[[136 129 116 150 127 119 132 134 125]
 [129 119 140 129 144 118 145 135 107]
 [135 125 129 146 139 117 143 139 117]]
|
[[125 136 129 116 150 127 119 132 134]
 [107 129 119 140 129 144 118 145 135]
 [117 135 125 129 146 139 117 143 139]]

[[127 131 151 122]
 [114 130 113 143]
 [137 124 119 125]
 [140 123 122 121]
 [123 127 113 136]
 [140 123 121 122]]
|
[[122 127 131 151]
 [143 114 130 113]
 [125 137 124 119]
 [121 140 123 122]
 [136 123 127 113]
 [122 140 123 121]]

[[129 118 121 124 128 141 134]
 [133 124 124 128 133 124 126]
 [128 128 129 122 135 126 120]
 [125 123 145 125 124 127 124]
 [126 138 135 125 123 126 125]
 [123 150 147 124 133 124 122]
 [133 134 123 124 127 128 137]
 [139 122 130 131 125 127 135]
 [134 143 147 124 130 125 130]
 [135 128 154 129 129 120 119]]
|
[[134 129 118 121 124 128 141]
 [126 133 124 124 128 133 124]
 [120 128 128 129 122 135 126]
 [124 125 123 145 125 124 127]
 [125 126 138 135 125 123 126]
 [122 123 150 147 124 133 124]
 [137 133 134 123 124 127 128]
 [135 139 122 130 131 125 127]
 [130 134 143 147 124 130 125]
 [119 135 128 154 129 129 120]]

[[117 132 120 151 135]
 [120 138 133 139 126]]
|
[[135 117 132 120 151]
 [126 120 138 133 139]]

[[135 132 121 121 123 129]
 [116 132 115 125 131 127]
 [114 138 107 124 132 121]
 [115 134 110 122 132 126]
 [107 134 111 126 143 120]
 [132 128 121 125 122 131]]
|
[[129 135 132 121 121 123]
 [127 116 132 115 125 131]
 [121 114 138 107 124 132]
 [126 115 134 110 122 132]
 [120 107 134 111 126 143]
 [131 132 128 121 125 122]]

[[115 122 132 134 129 112 143]
 [127 128 133 129 125 132 124]
 [124 107 154 150 144 118 137]
 [131 134 124 123 122 125 131]
 [133 127 127 127 136 126 128]
 [123 131 123 127 121 120 136]
 [125 131 125 123 134 129 126]]
|
[[143 115 122 132 134 129 112]
 [124 127 128 133 129 125 132]
 [137 124 107 154 150 144 118]
 [131 131 134 124 123 122 125]
 [128 133 127 127 127 136 126]
 [136 123 131 123 127 121 120]
 [126 125 131 125 123 134 129]]

[[129 120 127 127 129 128 142 125 119 128 128 145 118 135 108]
 [126 132 127 126 127 128 139 130  98 128 128 116 134 134 140]
 [127 123 128 129 128 128 138 119 147 128 126  99 122 134 119]]
|
[[108 129 120 127 127 129 128 142 125 119 128 128 145 118 135]
 [140 126 132 127 126 127 128 139 130  98 128 128 116 134 134]
 [119 127 123 128 129 128 128 138 119 147 128 126  99 122 134]]
---
[[116 149 131 123 130 111 131 132 128 123 128]
 [117 146 142 128 115 116 139 137 132 127 128]]
|
[[117 116]
 [146 149]
 [142 131]
 [128 123]
 [115 130]
 [116 111]
 [139 131]
 [137 132]
 [132 128]
 [127 123]
 [128 128]]

[[107 106 107 109 115 121 128 133 137]
 [115 110 112 121 133 142 144 138 128]
 [126 132 136 137 136 133 130 128 127]
 [118 126 131 132 129 123 118 118 123]
 [116 124 131 135 132 127 122 120 121]
 [113 109 107 109 114 118 118 113 105]
 [116 123 129 135 139 141 141 139 138]
 [108 113 122 127 127 123 117 114 116]
 [136 123 113 107 107 110 115 118 119]]
|
[[136 108 116 113 116 118 126 115 107]
 [123 113 123 109 124 126 132 110 106]
 [113 122 129 107 131 131 136 112 107]
 [107 127 135 109 135 132 137 121 109]
 [107 127 139 114 132 129 136 133 115]
 [110 123 141 118 127 123 133 142 121]
 [115 117 141 118 122 118 130 144 128]
 [118 114 139 113 120 118 128 138 133]
 [119 116 138 105 121 123 127 128 137]]

[[132 102]
 [111 141]
 [115  99]
 [124 140]
 [151 154]
 [157 140]
 [123 157]
 [115 123]
 [130 155]
 [113 113]
 [118 116]]
|
[[118 113 130 115 123 157 151 124 115 111 132]
 [116 113 155 123 157 140 154 140  99 141 102]]

[[135 129 128 127 127 132 127 126 128 128 133 132 105]
 [139 129 128 128 128 121 128 128 129 128 135 123 135]
 [120 127 128 128 130 126 128 127 129 128 122 132 121]
 [131 128 128 128 128 130 128 127 128 128 130 131 114]]
|
[[131 120 139 135]
 [128 127 129 129]
 [128 128 128 128]
 [128 128 128 127]
 [128 130 128 127]
 [130 126 121 132]
 [128 128 128 127]
 [127 127 128 126]
 [128 129 129 128]
 [128 128 128 128]
 [130 122 135 133]
 [131 132 123 132]
 [114 121 135 105]]

[[130 124 128 135 127 127]
 [132 120 125 132 127 156]
 [127 130 127 124 127 134]
 [130 124 128 131 129 134]
 [125 140 132 109 139 119]
 [122 134 124 128 116 122]
 [123 134 124 127 119 123]
 [127 130 127 124 127 133]
 [129 129 130 119 137 138]]
|
[[129 127 123 122 125 130 127 132 130]
 [129 130 134 134 140 124 130 120 124]
 [130 127 124 124 132 128 127 125 128]
 [119 124 127 128 109 131 124 132 135]
 [137 127 119 116 139 129 127 127 127]
 [138 133 123 122 119 134 134 156 127]]

[[123 131 133 118 125 137 123 122]
 [124 141 145 107 111 129 105 124]
 [126 123 124 132 132 125 130 124]
 [134 124 123 140 128 110 130 137]]
|
[[134 126 124 123]
 [124 123 141 131]
 [123 124 145 133]
 [140 132 107 118]
 [128 132 111 125]
 [110 125 129 137]
 [130 130 105 123]
 [137 124 124 122]]

[[104 127 128 118 136 134 127]
 [122 135 118 129 129 132 132]
 [123 130 120 119 147 123 124]
 [131 124 142 128 127 131 122]
 [136 118 141 130 116 122 128]
 [107 123 118 117 129 121 136]
 [145 127 138 134 124 127 124]
 [111 136 124 128 129 143 130]
 [143 122 121 132 118 112 136]]
|
[[143 111 145 107 136 131 123 122 104]
 [122 136 127 123 118 124 130 135 127]
 [121 124 138 118 141 142 120 118 128]
 [132 128 134 117 130 128 119 129 118]
 [118 129 124 129 116 127 147 129 136]
 [112 143 127 121 122 131 123 132 134]
 [136 130 124 136 128 122 124 132 127]]

[[120 132 138 112 130 114 146 141 143 103 118]
 [123 126 129 122 129 122 132 130 134 121 128]
 [136 134 128 138 138 152 124 135 123 135 124]
 [132 128 125 129 112 120 126 126 129 136 127]
 [127 121 130 127 111 106 130 125 128 122 126]
 [120 134 134 109 119 112 145 145 150 107 115]]
|
[[120 127 132 136 123 120]
 [134 121 128 134 126 132]
 [134 130 125 128 129 138]
 [109 127 129 138 122 112]
 [119 111 112 138 129 130]
 [112 106 120 152 122 114]
 [145 130 126 124 132 146]
 [145 125 126 135 130 141]
 [150 128 129 123 134 143]
 [107 122 136 135 121 103]
 [115 126 127 124 128 118]]

[[131 130 123 127 125 150 130]
 [120 128 132 137 134 116 129]
 [124 133 130 137 135 136 137]
 [129 124 129 130 129  98 125]
 [126 124 130 128 130 122 124]
 [123 119 127 124 132 110 117]
 [135 136 130 132 126 141 136]
 [119 124 119 128 131 134 126]]
|
[[119 135 123 126 129 124 120 131]
 [124 136 119 124 124 133 128 130]
 [119 130 127 130 129 130 132 123]
 [128 132 124 128 130 137 137 127]
 [131 126 132 130 129 135 134 125]
 [134 141 110 122  98 136 116 150]
 [126 136 117 124 125 137 129 130]]
---
[[130 144 113]
 [103 115 118]]
|
[[130 144]
 [103 115]]

[[140 114 101 148]
 [117 130 145 123]
 [131 124 123 139]
 [112 116 119 119]
 [128 116 119 134]]
|
[[140 114]
 [117 130]]

[[123 113]
 [134 139]
 [154 130]
 [127 132]]
|
[[123 113]
 [134 139]]

[[145 118 126]
 [156 124 119]
 [144 119 120]
 [117 122 133]]
|
[[145 118]
 [156 124]]

[[118 149 141]
 [118 154 141]
 [124 122 104]]
|
[[118 149]
 [118 154]]

[[110 127 142 157]
 [128 128 129 117]
 [128 123 137 155]
 [114 122 128 156]]
|
[[110 127]
 [128 128]]

[[155 123 136]
 [139 112 134]
 [152 131 128]
 [137 104 139]
 [106 123 127]]
|
[[155 123]
 [139 112]]
---
[[102 128 106 120 124]
 [142 127 142 131 131]]
|
[124 131]

[[129 148 149 150]
 [128 128 150 150]
 [128 146 150 149]
 [128 128 131 149]]
|
[150 150 146 128]

[[138 128 128]
 [137 126 130]
 [152 128 131]]
|
[128 126 152]

[[124 130 130 131 102]
 [109 156 121 139 121]]
|
[102 139]

[[142 112]
 [143 122]
 [124 110]
 [134 104]
 [123 126]]
|
[112 143]

[[130 115 114 122 155]
 [126 132 115 132 142]
 [126 130 127 127 117]]
|
[155 132 127]
